0: [134, 149, 144, 154, 163, 130, 105, 94, 102, 126, 128, 150, 104, 143, 181, 123, 74, 132, 74, 117, 128, 113, 104, 118]
1: [107, 106, 121, 109, 144, 132, 100, 0, 110, 3, 130, 128, 119, 39, 41, 142, 185, 138, 154, 98, 110, 138, 143, 117]
2: [184, 141, 157, 189, 152, 152, 113, 0, 127, 0, 94, 183, 66, 35, 161, 111, 175, 77, 154, 214, 144, 138, 146, 192]
3: [170, 131, 236, 94, 124, 120, 212, 6, 152, 0, 170, 147, 145, 174, 180, 59, 183, 103, 153, 72, 76, 113, 102, 134]
4: [140, 117, 163, 76, 97, 117, 111, 0, 146, 0, 133, 103, 146, 165, 28, 131, 161, 141, 126, 135, 139, 120, 97, 117]
5: [103, 123, 63, 116, 109, 89, 149, 39, 94, 112, 84, 124, 109, 132, 143, 121, 93, 118, 128, 182, 128, 135, 110, 130]
6: [114, 112, 134, 131, 129, 138, 108, 0, 137, 73, 143, 127, 151, 161, 46, 144, 160, 139, 107, 113, 135, 143, 115, 129]
7: [141, 130, 110, 92, 121, 128, 129, 75, 129, 99, 90, 107, 97, 111, 139, 126, 122, 125, 128, 151, 119, 128, 125, 117]
8: [122, 152, 77, 152, 157, 69, 122, 104, 130, 151, 190, 95, 86, 109, 176, 129, 89, 123, 66, 129, 109, 144, 163, 135]
9: [146, 125, 120, 110, 89, 174, 111, 46, 152, 139, 116, 87, 113, 174, 58, 114, 151, 123, 146, 152, 133, 130, 94, 115]
10: [142, 117, 119, 171, 95, 154, 119, 99, 151, 157, 121, 169, 116, 145, 119, 129, 145, 125, 133, 151, 128, 111, 97, 114]
11: [150, 137, 198, 166, 152, 99, 183, 13, 138, 0, 114, 60, 147, 128, 168, 101, 117, 128, 180, 161, 92, 110, 152, 115]
12: [135, 147, 156, 117, 135, 146, 104, 70, 90, 142, 116, 98, 134, 163, 177, 110, 79, 147, 177, 50, 135, 110, 198, 124]
13: [129, 139, 103, 105, 144, 88, 122, 34, 154, 0, 145, 120, 129, 115, 124, 137, 130, 136, 177, 125, 159, 136, 98, 123]
14: [152, 124, 132, 150, 116, 163, 119, 61, 146, 74, 120, 150, 97, 138, 121, 117, 156, 112, 108, 143, 130, 118, 98, 137]
15: [130, 115, 133, 152, 133, 143, 111, 59, 154, 108, 132, 128, 157, 168, 69, 135, 164, 128, 128, 109, 132, 147, 107, 125]
16: [149, 113, 157, 162, 106, 77, 112, 25, 138, 46, 108, 158, 158, 162, 109, 134, 163, 127, 115, 114, 136, 142, 99, 116]
17: [90, 109, 138, 95, 111, 148, 103, 0, 102, 38, 127, 152, 129, 34, 87, 142, 171, 139, 77, 110, 135, 142, 102, 117]
18: [164, 143, 194, 106, 133, 172, 130, 19, 130, 64, 154, 100, 187, 154, 135, 133, 108, 136, 251, 118, 123, 148, 203, 120]
19: [121, 143, 74, 103, 157, 63, 117, 97, 156, 0, 144, 138, 109, 124, 167, 136, 138, 135, 174, 25, 154, 102, 96, 129]
20: [127, 143, 56, 127, 124, 85, 180, 122, 115, 150, 172, 82, 138, 152, 178, 120, 70, 108, 115, 155, 127, 133, 101, 140]
21: [176, 141, 246, 136, 122, 113, 207, 0, 143, 0, 92, 177, 144, 165, 177, 54, 170, 92, 92, 89, 74, 115, 95, 147]
22: [124, 146, 33, 127, 114, 54, 172, 70, 147, 26, 154, 96, 169, 56, 174, 140, 75, 98, 142, 171, 155, 150, 106, 159]
23: [109, 132, 90, 96, 140, 94, 119, 38, 142, 3, 139, 128, 114, 82, 135, 141, 137, 135, 159, 100, 157, 119, 97, 123]
24: [131, 114, 153, 159, 116, 113, 105, 9, 138, 3, 104, 133, 118, 163, 96, 137, 166, 145, 137, 126, 142, 128, 113, 120]
25: [117, 149, 114, 117, 118, 63, 102, 110, 127, 77, 119, 161, 104, 32, 179, 135, 57, 144, 42, 178, 115, 106, 185, 118]
26: [127, 114, 111, 186, 143, 175, 114, 32, 149, 119, 121, 82, 139, 182, 58, 132, 160, 124, 109, 117, 136, 146, 95, 113]
27: [138, 122, 128, 120, 106, 165, 109, 42, 154, 133, 125, 92, 128, 174, 50, 122, 157, 126, 146, 141, 133, 132, 98, 117]
28: [141, 126, 174, 163, 114, 156, 136, 127, 160, 14, 119, 145, 148, 131, 153, 135, 137, 138, 95, 140, 125, 127, 145, 119]
29: [123, 134, 60, 137, 93, 89, 163, 127, 138, 132, 170, 91, 120, 134, 165, 122, 99, 113, 154, 112, 116, 132, 117, 126]
30: [130, 108, 123, 123, 156, 112, 100, 0, 137, 0, 150, 145, 112, 168, 58, 133, 174, 158, 126, 123, 145, 125, 103, 124]
31: [86, 99, 114, 130, 110, 133, 117, 0, 93, 11, 118, 110, 103, 133, 18, 152, 168, 159, 141, 42, 141, 99, 98, 137]
32: [144, 125, 131, 153, 134, 76, 121, 32, 144, 35, 116, 131, 149, 150, 119, 137, 145, 131, 141, 130, 152, 138, 96, 113]
33: [229, 147, 112, 186, 95, 149, 105, 0, 139, 0, 167, 133, 28, 171, 69, 134, 187, 98, 179, 161, 174, 117, 119, 140]
34: [95, 119, 137, 96, 156, 177, 126, 0, 108, 41, 142, 125, 135, 130, 48, 138, 129, 150, 132, 150, 136, 128, 135, 132]
35: [128, 112, 116, 117, 163, 118, 100, 0, 123, 0, 126, 178, 115, 176, 111, 139, 173, 151, 112, 133, 128, 114, 102, 126]
36: [116, 137, 23, 122, 108, 59, 183, 114, 100, 148, 102, 143, 122, 139, 175, 112, 74, 101, 150, 158, 111, 136, 106, 138]
37: [134, 128, 141, 93, 109, 175, 109, 123, 187, 99, 152, 88, 140, 174, 100, 136, 143, 131, 144, 116, 131, 112, 137, 119]
38: [56, 89, 86, 137, 167, 172, 123, 0, 92, 50, 160, 142, 131, 38, 76, 144, 147, 144, 83, 73, 93, 108, 99, 119]
39: [156, 141, 159, 111, 116, 116, 142, 8, 146, 0, 151, 181, 103, 148, 173, 90, 152, 93, 103, 149, 134, 128, 105, 171]
40: [105, 136, 136, 129, 102, 104, 103, 12, 104, 56, 130, 126, 105, 100, 153, 140, 103, 132, 172, 144, 133, 114, 157, 125]
41: [121, 146, 55, 112, 143, 63, 148, 75, 148, 8, 137, 84, 129, 124, 159, 139, 113, 117, 191, 92, 151, 124, 96, 135]
42: [118, 147, 92, 127, 164, 71, 107, 85, 141, 0, 139, 175, 113, 137, 182, 137, 132, 142, 79, 7, 135, 107, 166, 117]
43: [65, 107, 105, 89, 168, 182, 119, 0, 98, 37, 140, 110, 109, 144, 0, 141, 130, 157, 78, 196, 133, 138, 114, 139]

[154, 125, 173, 107, 132, 114, 115, 0, 139, 0, 129, 95, 158, 180, 24, 139, 170, 144, 131, 140, 142, 127, 98, 117] 4 30 24
[233, 149, 96, 141, 97, 182, 129, 26, 138, 36, 165, 139, 12, 169, 76, 136, 204, 112, 196, 88, 184, 139, 131, 135] 33 14 30
[100, 101, 121, 107, 138, 141, 103, 0, 115, 11, 133, 137, 123, 43, 55, 148, 189, 135, 127, 84, 113, 141, 148, 110] 1 17 38
[123, 144, 97, 101, 158, 107, 119, 117, 154, 60, 151, 155, 123, 146, 151, 139, 151, 139, 130, 40, 140, 113, 106, 120] 19 42 23
[218, 155, 82, 60, 115, 167, 127, 0, 131, 71, 175, 137, 14, 182, 98, 137, 213, 116, 164, 52, 189, 141, 112, 130] 33 30 14
[137, 144, 164, 147, 141, 177, 115, 103, 105, 159, 151, 118, 155, 175, 189, 125, 74, 149, 72, 64, 128, 110, 130, 131] 0 12 10
[138, 141, 141, 131, 99, 151, 109, 131, 169, 66, 145, 78, 116, 158, 145, 141, 120, 137, 179, 129, 131, 103, 159, 114] 37 28 7
[119, 136, 19, 140, 98, 57, 189, 52, 138, 71, 154, 52, 181, 78, 152, 139, 80, 89, 113, 79, 128, 133, 100, 163] 22 41 29
[102, 130, 36, 115, 113, 86, 175, 20, 109, 107, 118, 78, 161, 127, 158, 132, 91, 105, 115, 151, 115, 138, 101, 153] 5 20 36
[142, 149, 164, 108, 171, 143, 110, 100, 104, 182, 128, 105, 117, 169, 186, 119, 35, 152, 125, 211, 156, 140, 95, 114] 0 20 7
[146, 135, 141, 124, 99, 184, 113, 164, 196, 57, 148, 56, 125, 170, 125, 143, 137, 141, 158, 125, 134, 96, 148, 110] 37 28 7
[132, 108, 148, 156, 103, 101, 101, 16, 148, 72, 136, 160, 163, 139, 93, 141, 170, 135, 132, 110, 130, 140, 101, 114] 16 32 6
[132, 147, 151, 160, 130, 136, 99, 65, 99, 92, 133, 169, 98, 148, 169, 117, 100, 124, 119, 2, 138, 119, 217, 108] 12 42 0
[175, 140, 231, 129, 113, 121, 189, 0, 141, 0, 112, 187, 129, 165, 178, 58, 168, 87, 80, 118, 89, 120, 99, 162] 21 39 3
[121, 107, 152, 128, 111, 106, 105, 0, 129, 0, 106, 144, 135, 178, 82, 133, 165, 140, 134, 123, 142, 122, 100, 117] 24 30 35
[119, 143, 50, 122, 128, 66, 150, 134, 99, 176, 119, 255, 109, 131, 165, 117, 74, 116, 116, 190, 105, 118, 132, 128] 36 5 20
[157, 129, 182, 119, 105, 124, 132, 0, 139, 0, 147, 171, 105, 165, 128, 87, 166, 99, 78, 157, 126, 127, 104, 168] 39 14 35
[118, 149, 105, 119, 128, 60, 95, 63, 119, 20, 112, 160, 97, 38, 172, 132, 73, 138, 15, 123, 114, 101, 210, 115] 25 42 40
[147, 153, 156, 165, 151, 151, 105, 75, 99, 125, 117, 151, 104, 175, 182, 124, 100, 136, 98, 15, 143, 130, 230, 117] 12 0 42
[153, 137, 165, 173, 165, 182, 112, 64, 93, 118, 98, 154, 168, 181, 183, 123, 50, 147, 75, 210, 126, 125, 119, 119] 0 14 10
[116, 137, 19, 124, 101, 56, 188, 105, 150, 57, 162, 80, 173, 28, 157, 141, 72, 90, 96, 138, 143, 142, 104, 154] 22 29 20
[216, 139, 120, 190, 102, 136, 97, 0, 138, 0, 150, 100, 35, 151, 58, 128, 176, 98, 104, 182, 168, 116, 104, 156] 33 24 14
[117, 126, 148, 133, 132, 185, 116, 207, 182, 68, 120, 187, 127, 136, 176, 141, 149, 136, 136, 114, 121, 110, 132, 112] 28 37 10
[135, 117, 124, 166, 101, 153, 109, 86, 151, 141, 143, 174, 112, 107, 110, 124, 143, 123, 126, 152, 128, 112, 104, 115] 10 14 15
[94, 126, 93, 131, 144, 108, 114, 71, 110, 16, 127, 175, 128, 125, 180, 140, 106, 129, 62, 79, 117, 141, 186, 123] 42 28 0
[153, 128, 147, 80, 128, 159, 113, 59, 146, 68, 100, 101, 92, 80, 120, 134, 146, 134, 119, 136, 124, 123, 130, 111] 7 14 40
[114, 141, 14, 130, 103, 55, 210, 115, 92, 154, 68, 164, 134, 180, 177, 111, 74, 92, 75, 117, 109, 141, 108, 143] 36 20 5
[117, 143, 94, 124, 155, 74, 109, 122, 135, 25, 132, 176, 110, 115, 179, 135, 112, 137, 40, 32, 131, 138, 220, 119] 42 25 19
[127, 130, 110, 90, 105, 140, 129, 70, 155, 85, 136, 98, 123, 118, 110, 135, 122, 114, 131, 137, 134, 130, 118, 126] 7 37 14
[148, 111, 154, 160, 98, 77, 110, 28, 139, 48, 110, 163, 157, 154, 114, 133, 161, 125, 113, 110, 135, 143, 101, 118] 16 32 24
[165, 143, 187, 128, 136, 179, 130, 40, 133, 87, 131, 36, 178, 175, 116, 134, 77, 143, 228, 205, 115, 98, 229, 119] 18 11 12
[150, 137, 163, 113, 147, 179, 127, 53, 137, 106, 133, 79, 164, 169, 112, 132, 106, 138, 199, 176, 118, 116, 190, 120] 18 37 27
[142, 123, 162, 131, 122, 136, 118, 21, 151, 3, 126, 129, 140, 140, 98, 123, 172, 114, 154, 137, 132, 145, 123, 149] 24 32 16
[123, 104, 131, 124, 149, 109, 100, 0, 143, 0, 156, 119, 120, 177, 29, 128, 168, 147, 126, 119, 147, 127, 97, 120] 30 4 6
[137, 143, 151, 104, 121, 157, 106, 100, 126, 124, 132, 96, 133, 167, 162, 119, 97, 142, 167, 70, 133, 108, 183, 122] 12 37 7
[198, 145, 77, 140, 111, 146, 138, 53, 141, 20, 154, 133, 58, 158, 109, 138, 168, 107, 180, 85, 174, 138, 122, 138] 33 13 14
[134, 136, 92, 136, 115, 74, 197, 67, 150, 0, 151, 69, 177, 56, 158, 124, 89, 104, 133, 158, 127, 128, 126, 139] 22 41 13
[171, 138, 248, 140, 125, 115, 214, 3, 139, 0, 93, 142, 182, 68, 160, 90, 100, 123, 170, 225, 91, 137, 227, 113] 11 18 40
[115, 104, 113, 112, 149, 126, 100, 0, 112, 0, 120, 128, 114, 70, 59, 144, 178, 146, 149, 136, 120, 127, 132, 122] 1 34 30
[136, 152, 164, 110, 151, 127, 95, 60, 90, 148, 143, 147, 131, 179, 181, 116, 61, 157, 217, 169, 143, 135, 177, 125] 12 40 18
[128, 147, 147, 157, 112, 119, 101, 92, 107, 78, 140, 157, 99, 130, 181, 123, 104, 131, 166, 15, 141, 133, 189, 117] 12 42 40
[132, 147, 158, 119, 149, 143, 108, 121, 96, 175, 127, 153, 132, 176, 183, 114, 71, 147, 211, 95, 140, 101, 199, 121] 12 0 18
[163, 137, 208, 160, 97, 143, 159, 0, 119, 0, 93, 137, 195, 98, 170, 138, 160, 140, 168, 0, 131, 145, 204, 125] 18 16 24
[125, 135, 131, 94, 108, 149, 111, 64, 133, 89, 112, 147, 131, 149, 135, 134, 120, 129, 149, 162, 128, 110, 135, 122] 7 14 40
[127, 119, 146, 169, 116, 169, 110, 187, 166, 59, 107, 195, 129, 171, 178, 141, 150, 136, 137, 129, 129, 127, 139, 114] 28 10 14
[124, 129, 141, 60, 102, 178, 106, 158, 193, 60, 162, 144, 143, 156, 159, 140, 143, 137, 147, 114, 134, 112, 158, 122] 37 28 7
[81, 92, 109, 145, 108, 117, 116, 0, 86, 15, 119, 123, 109, 113, 24, 141, 159, 156, 188, 97, 153, 103, 109, 138] 31 1 30
[128, 125, 126, 188, 132, 172, 107, 146, 155, 51, 101, 65, 117, 154, 178, 141, 113, 136, 152, 148, 134, 128, 192, 118] 28 37 7
